(in the rows, 128 means zero)
First come named moves, each a turn or a mirror, each shown by rows before and after it. For each pair of rows after them, which moves, in which order, take the first row to the second? The first pair is done for you.
move Nane:
[111 164 113 116 133 160 104 148 122 119 144 138 134 131 149 116 132 118
 119 139 130 119 122 126 123 151 130 133 139 119 132 123 121 119 112 135
 129 127 112] |-> [111 164 112 117 134 160 107 148 113 120 147 141 136 129 150 113 131 113
 118 143 127 121 117 124 123 150 133 134 141 118 135 117 122 116 107 133
 133 127 111]
[105 136 162  96 106 125  76 137 163 139  94  69  92 145 133 118 106 170
 175 137 151 124  96 146 122 110  65 186 160 147 142 109 109 167 122 137
 160 121 160] |-> [102 143 144 149 140  72 154 128 115  77 164 157 126 138 122  97  51 129
 109 129  80 146 125 152 125 117 151 162 139 173 116  65 124 108 122 131
 133 104 191]
[117 115 146 117 116 119 120 142 151  99 141  94 127 125 113 129  95 153
 143 107 122 117  96 113 101 123 115 185 129 177 133 114  99 138 111 123
 122 134 151] |-> [122 114 139 128 121 110 128 141 141  92 148 105 130 123 111 130  89 147
 131 107 112 117  97 114 104 122 128 182 121 178 129 103 103 127 114 120
 119 129 157]
move mem:
[168 113 132 145 118 101 153  82 185 141  87 115 124 137 128 109 135 168
 150  73 133 145 132 115 155  83  99 158 121 141 130 125 139 140 165  89
 158  76 134] |-> [166 115 135 118 173 123 145  65 141 172 138  93 114 108 126 170 141 139
 116 110 147 127 146 104 151 138  95 127 142  93 148 152 166 112 152 171
 163  80 113]
[110  85  91 137 134 177 132  89 109 163 107 125 100  93 129 118 157  85
 152 152 161 124 147 122 133 128 106 126 165  63 145 181 151 103 127 145
 129 113 102] |-> [112  88  84 163  89 158 139 104 149 136  68 145 110 113 133  71 154 107
 178 123 148 141 136 136 136  85 104 150 145 108 130 160 129 127 134  80
 124 108 116]
[ 98 158 147  70 169 115 101 113  96 137 157  80 100 126 125 162  89 146
 120 174 132 116 100 119 146 138 106 144 165 122 175 122 128 116 120 190
 153 108 163] |-> [ 99 155 143  96 112  95 108 135 144 108 108 103 116 153 130  95  82 175
 156 136 114 131  83 137 150  89 108 171 142 174 155  91 102 145 133 108
 145 104 184]
move Vad:
[148 109  69 120 120 124 119 122 119 150 113 147 101 118 141 129 122 111
 135 119 138 153 145 118 152 112 116 114 145 116 136 173 134 142 146 148
 109 147  92] |-> [146 120  80 115 145 115 121 109 107 150 129 138  96 120 140 133 102 129
 122 129 131 159 149 121 159 109 108 123 149 123 136 164 140 133 151 179
 116 130 114]
[131 104  86 154 118 144 158 119 138 146 101 187 166 134 110 117 130 122
 110 125 117 129 167 110 144 146 163 127 131 116  92 123 114 116 123  85
 131 129  76] |-> [121 118  94 146 152 122 174 105 115 144 120 178 146 129 104 109  93 151
  96 132 108 143 165 105 161 143 160 143 136 131  95 108 123 106 133 127
 139  89 103]
[144 130 153 151 126 108 124 162 122  88 136 136 166 147 114 143 136 145
 119 104 103  79 164 146 123 131 140 128 113 168 119 115  95  75 143  74
 119 196 104] |-> [117 119 116 159 105 114 122 151 110  81 101 170 142 151 106  85 109 132
 129  85 113 108 134 142 132 122 172 133 113 152 124 114 104 103 144  60
 104 167  95]
[131 126 163 142 136 151 131 134 164 213 141  89 141 114 166 190 172 117
 116 144 149 130 117 141 120 124  85 151 146 114 146 178 120 136 163 118
 142 115 129] |-> [108 110 124 150 102 162 127 135 163 207  95 126 122 119 155 136 159 102
 133 119 159 155  90 135 121 117 122 150 140  95 146 178 128 162 155  87
 118  99 109]
move gepe:
[132 137 137 115 153 115 136 115 131 128 115 112 132 140 145 138 132 161
 131 143 141 109 138 113 141 123 103 143 131 146 149 113 154 117 137 144
 141  87 125] |-> [128 130 123 125 141 116 137 106 138 135  96 125 129 138 145 112 125 158
 137 130 143 120 129 112 149 116 111 144 126 140 148 117 156 122 143 132
 140  75 123]
[166 141 169 151 103 160 171 140 160 166 102 125 136 134 127 129 164 118
 130  95 164 119 123  87  97 139 116  98 119 101 127 179 134 124 165 116
 109 109 123] |-> [162 139 159 164  91 144 178 149 159 143 101 150 143 137 122 107 156 111
 132  83 146 126 126  93  93 128 136  96 114 114 118 165 125 121 155  91
  98 113 125]
[131  94 162 126 109 139 132 108 136 149 127 123 182 127 171 179 178 125
 130 123 166 112 149 160  78 122  95 112 144 128 113 159 103 129  97 102
 100 147  74] |-> [128  90 150 130  98 142 132  98 140 162 110 131 171 126 169 161 180 133
 133 110 173 117 139 154  85 121  99 112 144 119 116 162 109 141 104 100
  93 129  66]
[134 134 116 168 119 122 157 114 154 139 118 155 146 133 138 125 151 130
 136  78 119 136 143 110 138 120 128 111 112 142 126 135 132 125 133  98
 112 124 113] |-> [137 141 132 165 129 114 157 129 146 123 138 149 161 136 135 143 151 125
 129  94 113 125 155 118 125 124 127 112 114 158 124 125 122 109 129  98
 118 144 125]
Then:
Between the rows of a pair lie two moves.
[103 127 106 154 152 119 148 103 115 128 119 163  99 119 128  94  91 129
 116 122 134 152 107 100 138 126 168 125 131 107 132 124 145 137 134 151
 121  83 128] |-> [122 138 145 119 173 132 124 110 134 156 132  94 104 121 141 150 124 156
 125 146 153 123 122 104 135 137 101 138 148 115 136 136 136 137 139 183
 151  97 138]	Nane Vad
[148 139 174 131 123 166 137 138 127 108 111 120 143 110 123 178 163 111
 126 123 128 114 125 124 127 133 112 115 106 118 127 125 153 106 124 137
 179 127 116] |-> [149 138 154 151 127 158 163 124 119 106 112 154 140 106 118 155 154 103
 116 105 116 132 125 111 135 129 138 107 103 112 125 123 166 103 129 130
 170 106 116]	gepe Nane
[ 91 118  91 140 117 127 106 165 110  76 163 111 141 115 153 151 139  95
 147 158 144 105 128 125  99 183 175 150 143 127 165 142  87 129  89 133
 111 160 134] |-> [ 82 111  77 129 119 139 101 145 104 106 140 108 116 106 150 137 127 104
 156 151 165 121 107 111 109 183 174 156 154  98 173 153 103 145  95 151
 109 133 124]	gepe Vad
[109 127 123  93 159 141 103 108  91 139 128 100  84 120 124 124 102 141
 122 140 155 137 112 126 139 144 111 144 147 101 145 137 141 137 126 185
 134  96 132] |-> [136 144 159 102 146 113 111 127 133 126 132  76 116 137 133 139 118 179
 135 128 134 122 131 134 138 117  77 162 134 160 126 114 110 132 137 152
 150 116 163]	mem Vad
[101 188 163 129 159  90 159 118  70 126 187  81 126 131 101 140  73 164
 136 168 145 105 121 117 183 131  61 155 156 104 137 124 131 120 122 174
 153 166 172] |-> [100 179 133 152 162  87 187  85  66 141 174 121 110 122  94  95  61 156
 131 136 145 132 105 103 202 120  95 150 150  80 141 128 158 129 134 170
 138 126 165]	gepe Nane
[121 159 140 134 149 115 123 127  94 111 114 146 138 136 124 124 124 159
 125 137 129 123 115 133 152 150 141 134 129 137 125 136 152 119 122 181
 110  90 141] |-> [141 152 147 134 136 140 119 129 122 139 101 130 148 133 130 150 167 158
 137 129 144 109 120 126 149 151 121 121 124 118 134 161 154 127 126 166
 113 112 116]	Vad gepe
[112 155  84 125 136  96 145  64 153 175  95 111 109 133 153 138  99 192
 135 129 122 129 116 132 133 105 110 141 149 140 133  99 110 136 120 177
 130  95 161] |-> [109 154  77 135 118  90 142  72 157 164  83 124 111 138 151 119  93 188
 140 121 119 133 106 136 130  97 120 144 146 147 131  95 101 141 121 154
 124  97 160]	gepe Nane
[105 123 113 126 147 117 114 103  98  78 135 119 156 140 103 125  85 174
 108 125 119 152 104 118 120 101 143 138 131 139 140  97 143 116 158 156
 137 108 141] |-> [131 122 148 130 125 122 110 127 145  78 141  99 190 143 117 163 136 168
 117 128 115 116 127 131  99  98 115 127 117 154 126 103 118 108 155 121
 142 162 133]	Vad mem
[163 114 138 137 132 118 157 101 161 159 115 123 131 108 132 137 173 153
 139 108 128 151 146 121 160  86  88 135  91 132 146 124 161 126 174 134
 135 120 140] |-> [161 112 121 158 126 114 171 107 152 145 116 153 139 104 134 128 162 136
 131  97 115 159 147 122 155  82 119 124  82 132 139 117 161 122 170 118
 124 121 137]	Vad Nane
[123  97 113 103 154 172  80 113  94 178 121 130 128  82  86  81 117 140
 101  92 166 156 171 172 109 142  98 136 154  78 154 128 140 107 131 142
 157 100 121] |-> [139 117 140 110 159 140  90 119 109 159 128 114 138  92  93  82 105 176
  96  91 145 157 176 180 121 119  77 160 147 125 140 101 127  97 149 138
 174  88 159]	mem Vad
[102 154  95 125 153 128 141 120 112 137 100 142  85 125 148  95  94 130
 128 138 142 167  94 160 139 119 128 145 163 109 140 114 117 150 144 154
 132  94  75] |-> [126 154 112 120 168 130 153 102 130 161 105 118  91 120 155 128 119 147
 122 132 148 158 102 152 149 122  96 142 162 105 144 128 123 140 158 172
 147  91  78]	Vad gepe
[152 150 180 140 119 130 165 110 178 162 115 140 129 121 130 153 156 145
 196 101 166  93 100 125 101 121  60 133 122 177  98 123 158 128 186  90
 129 157 125] |-> [130 148 150 148 109 126 171  96 162 150  93 172 109 125 116 100 117 143
 199  84 164 121  74 127 115 110  92 149 123 171  98 110 165 144 190  79
 119 123 129]	gepe Vad
[127  82 117 130 117 179 104 135  98 193  67  87 128 150 133 155 176 150
 164 126 189  83 121 121 134 136 132 117 150  56 146 184 173 178 120 194
 153 139  90] |-> [126  93 112 186 163 116 185 125  42 120 159 168 171 141 128 150 120 104
  87 133 102  94 159 126 130 146 217  91 128  91 111 131 183 103 116 195
 139 131 126]	Nane gepe
[155  53 121 170 110 131 181 114 128 154  62 115 120 143 121  96 152 103
 141  91 117 184  99 102 172 140 137 157  97  51 136 139 160 164 132 102
 118  89 126] |-> [146  58 114 185 111 117 196 129  99 121  88 151 140 140 115  95 134  73
 123 104  90 185 109 107 154 149 181 147  91  67 122 118 152 144 118  90
 106 109 132]	mem gepe
[114 119  73 151  96 151 122 101 142 151  74 151 102 125 118  77 131 122
 156  94 148 150 119 118 153 126 152 112 118  86 132 156 138 164 126 121
 105 111 104] |-> [111 136  91 167 104 111 142 137 116  86 131 179 143 135 114  93 100  98
 121 123  94 140 153 139 127 128 188 107 105 143 106 112 114 116 109 101
 101 144 136]	Nane gepe
[136 121  67 180 105 131  96  93 107 149 120 204 101 126  95  92 144  73
 120  87  97 149 109 126 151 121 166 118  90  94 126 122 136 171 124  31
 105 154  93] |-> [135 157 113 160 188  82 119  70  52 127 200 158  93 124  93 128  82 127
  77 128  67 155 124 123 169 128 140 148 113 143 122  78 148 122 144 132
 145 105 165]	Vad gepe
[ 89 154 185  66 129  90  55 128  77 153 214  97 127 125 148 146 124 105
 124 144  96  94 102 143 134 150 117 170 148 140 159 110  87 116 114 187
 132 162 177] |-> [ 93 132 158 110  92  96  80 146  91 131 208 163 162 124 149 128 145  47
 114 123  76  92 113 146 105 152 173 132 123 133 146 110  78 106  97 116
  92 204 142]	Vad Nane
[113 164 128  97 189 114 115  76  75 160 111  77  98 141 107 141 111 173
 129 169 180 120 140 132 166 152 100 142 155 104 154 144 134 130 137 181
 169 107 146] |-> [108 149  86 138 168  96 150  63  75 139  84 151  94 142 102  69  84 152
 124 129 157 157 125 124 174 128 154 140 137 103 143 129 146 141 143 141
 142  74 142]	gepe Nane
[116 120 118 133  82  87 141 132 106 125 150 135 118 133 143 116  89 130
 108 132 101 127 129 130 158 121 157 155 121 135 122  89 126 153 110 126
 137 103 142] |-> [122 126 140 105  79 107 115 138 122 154 133  89 110 137 152 145 115 153
 130 143 131 109 127 131 160 125 111 166 131 131 132 108 122 172 110 137
 151 112 132]	Nane Vad
[ 97 160 186 144  81 118 115 151 132 138  73 136 164 159 107 135 102 142
 183 116 143 103 112 145 138  92 130 158 102 196  95 169  59 124 107  68
 143 122 171] |-> [ 89 158 173 143  75 128 103 154 129 141  61 134 156 158 106 130 103 135
 188 121 155 106 107 149 135 100 136 158 105 181 106 175  62 141 101  67
 136 123 162]	gepe Vad
[142 142 127 159 115 102 143 131 137 140  88 163 119 125 134  80 121 157
 148  73 110 160 113 135 141 111 156 159 125 130 104 118 128 145 134  93
 116 100 120] |-> [158 159 166 126 141  97 130 126 140 159 109  99 115 128 141 126 130 193
 149  98 124 141 121 136 141 113 103 177 139 141 111 120 124 137 144 140
 146  98 142]	Vad Nane
[118 118 132 147 106 116  88 143 132 123 144 151 180 143 144 130 165 131
 162 104 142 107 102 152  56 138 119 132 137 119 109  97 118 137  86 132
 145 143  98] |-> [ 99 118 118 159 115  97 107 123 102 104 151 173 166 148 136  98 118 130
 147  97 126 129  97 144  69 128 147 142 134 122 104  81 130 132  88 146
 138 107 111]	Nane Vad
[141 125 135 156 100 116 130 117 148 101  96 130 135 179 134  77 133 144
 143 107 113 149 133 144 160  72 110 143 102 171 101 108 103 151 191  73
 112 118 153] |-> [162 133 168 149 113 116 129 124 159 103 125 104 155 180 142 119 155 149
 137 118 111 125 154 150 152  85  85 140 105 180  96 112  96 136 190  87
 125 137 157]	Vad Vad
[126 132 146 125 137 130 131 102 125 144 130 100 103 132 128 161 130 164
 134 151 142 127 127 130 124 140 103 138 125 121 126 132 138 138 148 165
 138 116 132] |-> [128 113 120 143  97 144 133 112 150 146  90 131 110 137 129 133 150 139
 151 127 147 132 114 129 116 127 122 128 113 110 122 143 130 156 143 113
 119 133 103]	Vad gepe
[122 108  98 157  96 131 126 145 123 116  94 147 128 139 110  83 114 122
 118 121 108 128 105 124  96 113 145 120 107 133 124 116 132 154 107  82
 103 124 124] |-> [122 113 110 135 150 144 126 125  81 141 143 125 120 117 109 132 117 107
  86 157 121 115 119 113  92 157 140 101 130 100 134 134 153 127 106 156
 113 116 118]	mem Vad
[136  97  74 155  94  99 132 173 111  76 135 143 155 133 131 102 154  57
 137 128 155 131 129 182 120 113 134 122 135 151 146 128 122  89  91  96
 111 155 115] |-> [145 108  99 144 100  96 121 184 121  75 146 117 161 139 137 132 162  72
 141 140 154 119 144 189 112 111 108 130 141 168 148 129 109  84  94 101
 124 169 126]	gepe mem
[104 114 109 132 143 120  77 123 105 119 141  89 137 131 114 113 125 196
 161 160 108 126 142 136 106 113  82 121 136 135 134 132 155 124 112 204
 132 113 167] |-> [126 108 119 136 136 130  78 123 130 136 135  82 152 130 120 132 161 196
 168 154 114 112 154 137 103 113  67 106 129 123 133 145 157 124 114 195
 137 129 150]	gepe Vad
[121 123 104 130 129 139 129 139 111 144 145 132 142 112 138 135 130 106
 133 144 139 116 129 133 122 147 155 114 139 114 134 132 131 126 110 133
 129 135 118] |-> [114 119  98 141 111 126 131 144 121 130 124 145 139 117 135 101 115 118
 145 129 127 136 119 138 133 123 163 132 131 135 126 114 124 142 116 109
 127 125 133]	Vad mem
[144 123 116 131 136 150 156 107  99 136 171 141 144 113 116 146 136  93
 107 103 114 119 147 123  95 141 141  87 149  98 103 128 131 102 111 159
  87 112  98] |-> [139 135 121 143 121 113 170 108 113 105 161 145 139 133 118 105 100 134
 123  84  94 139 133 131 117 102 133 124 137 152  89  91 115 112 133 134
  96  79 139]	mem Vad
[106 139 119 125 112 147 111 141 142 135 116 141 143 121 132 107 127 138
 155 116 144 122 107 114 132 104 116 145 135 102 134 136 126 141 142 123
 135 145 125] |-> [103 147 131 126 113 135 110 158 136 111 137 142 158 126 131 117 123 130
 147 127 126 113 117 123 123 109 120 146 137 128 128 119 113 121 135 120
 134 160 134]	gepe gepe
[140 116 124 129 113 170 114 149 128 121 139 131 156 114 133 178 183  79
 120 147 136 100 141 124  92 161 145  93 128 103 128 151 116 119  92 115
 111 192  82] |-> [146 109 115 144  70 158 118 152 174 123  89 141 156 134 134 128 184 104
 153 107 134 119 122 127 104 117 136 114 116 120 123 142 107 150 110  61
 108 174  88]	gepe mem
[112 110  98 127 118 133 138 115  85 102  95 178 133 128 114  99 110 128
 135 128 160 144 123 126  99 120 144 126 142  99 131 145 126 143  87 131
  96  78 136] |-> [109 108 122 102 104 147  96 141 105 106  84 130 133 135 114 124 124 142
 149 144 176 120 120 140  86 126 108 137 148 107 129 153 102 153  74 131
 109 111 135]	gepe Nane
[136 140 151 122 124 117 150 117 152 127 117 127 101 112 128 123 140 142
 121 111 141 118 149 126 131 114 117 141  89 106 126 158 136 117 139  94
 147 129 122] |-> [128 138 147 112 136 122 152 106 134 134 127 126  92 105 125 125 132 137
 115 117 150 117 147 117 135 124 121 135  97  89 132 163 150 112 138 117
 144 119 122]	Vad mem
[136 119 115 143 147  86 158 109 136 115 159 138 125 147 136 129 127 112
 112 103  99 144 139 133 135 107 138 132 114 134 133  92 139 104 161 139
 120  95 150] |-> [132 110 122 116 119 123 108 122 169 154 108  89 107 150 140 135 164 133
 157 103 147 133 118 135 129 107  93 143 125 109 147 126 125 146 158 130
 128 107 125]	Nane Vad
[152  93 160 134 128 123 139 119 168 111 145 123 145 178 160 158 196 121
 196 148 122 130 112 130 151 162  89 121 122 130 168 158 145 118 150  75
 102  85 103] |-> [136  98 146 129 159 108 152  95 129 103 157 128 119 179 147 130 141 149
 182 151 118 159  97 124 175 150  99 143 126 142 167 138 157 115 162 112
 113  34 133]	Vad Vad
[170 142 137 124 134 161 117 133 164 166 116 103 130 160 167 145 162 152
 179 107 147  98 176 116 184 138  98 126 116 108 145 153 132 148 120 136
 104 152 126] |-> [159 139 117 152 104 140 135 148 170 126 109 152 143 171 164  94 137 139
 179  85 121 112 167 124 178 122 143 131  96 137 130 124 121 150 117  82
  87 158 131]	gepe gepe
[115 139 128 125 128 106 115 122 131 123 120 125 103 142 107 119 119 155
 135 125 136 158 128 136 151 117 118 154 116 158 133 100 121 142 145 147
 127  90 155] |-> [133 120 126 132  94 131  98 142 161 132 101 133 125 145 119 139 173 135
 155 119 145 134 137 141 128 124 112 137 107 144 134 118 103 150 131 102
 118 140 122]	Vad Vad
[ 82 144 119  98 135 124 100 101 100 140  79  88 116 134  93  83  76 109
 147 155 168 142  81 152 123  97 116 163 149 126 145 106 159 162 129 166
 122 126 142] |-> [113 160 152 121 175  83 141 104  91 114 159  96 161 127 100 135  79 100
 102 169 120 115 129 159 119 112 124 141 139 159 123  85 159 101 129 184
 135 147 174]	Vad Nane
[151 126 209 115 123 111 145  88 165 176 139  59 128 129 113 191 185 200
 137 112 160 128 158 162 164 138  75 115 123 140 154 145 136 108 172 142
 162 113 158] |-> [143 115 159 175 117  78 209  62 150 145 135 154 128 123 104 121 143 172
 112  70 122 175 148 150 178 120 148 102 101 141 137 126 160  97 184 110
 132  69 161]	gepe Nane
[130 113 101 123 137 125 131  86 129 170 111 122 105 117 133 107 134 135
 128 108 148 145 119 115 152 123 124 116 127  83 142 150 150 148 135 131
 121  90 118] |-> [138 129 132 122 156 106 140  83 131 156 137 100 112 122 139 127 131 158
 117 117 136 136 134 115 157 121 102 125 131 111 135 138 144 132 146 150
 139  88 141]	mem Vad
[137 121 154  99 122 144 107 142 155 147 153 124 147 115 112 154 133 125
  95 148 124 133 117  72 126 136  88  96 151 118 132 152 160 158 126  88
 140 122 136] |-> [131 121 132 119 121 126 131 133 145 140 155 163 151 113 107 126 117 116
  83 129 109 148 118  68 128 129 120  90 139 120 126 146 168 154 130  79
 128 108 140]	gepe Nane
[135 149 155 111 136 126  98 141 118 123 145 117 148 125 127 135 133 123
 134 135 138  95 125 130 106 142 103 135 148 136 133 129  96 120 100 143
 136 153 145] |-> [144 144 153 111 148 128 108 115 114 144 147 114 140 114 127 142 134 127
 128 131 144 104 125 123 120 146 102 128 149 111 141 137 115 123 106 169
 144 132 141]	Nane gepe
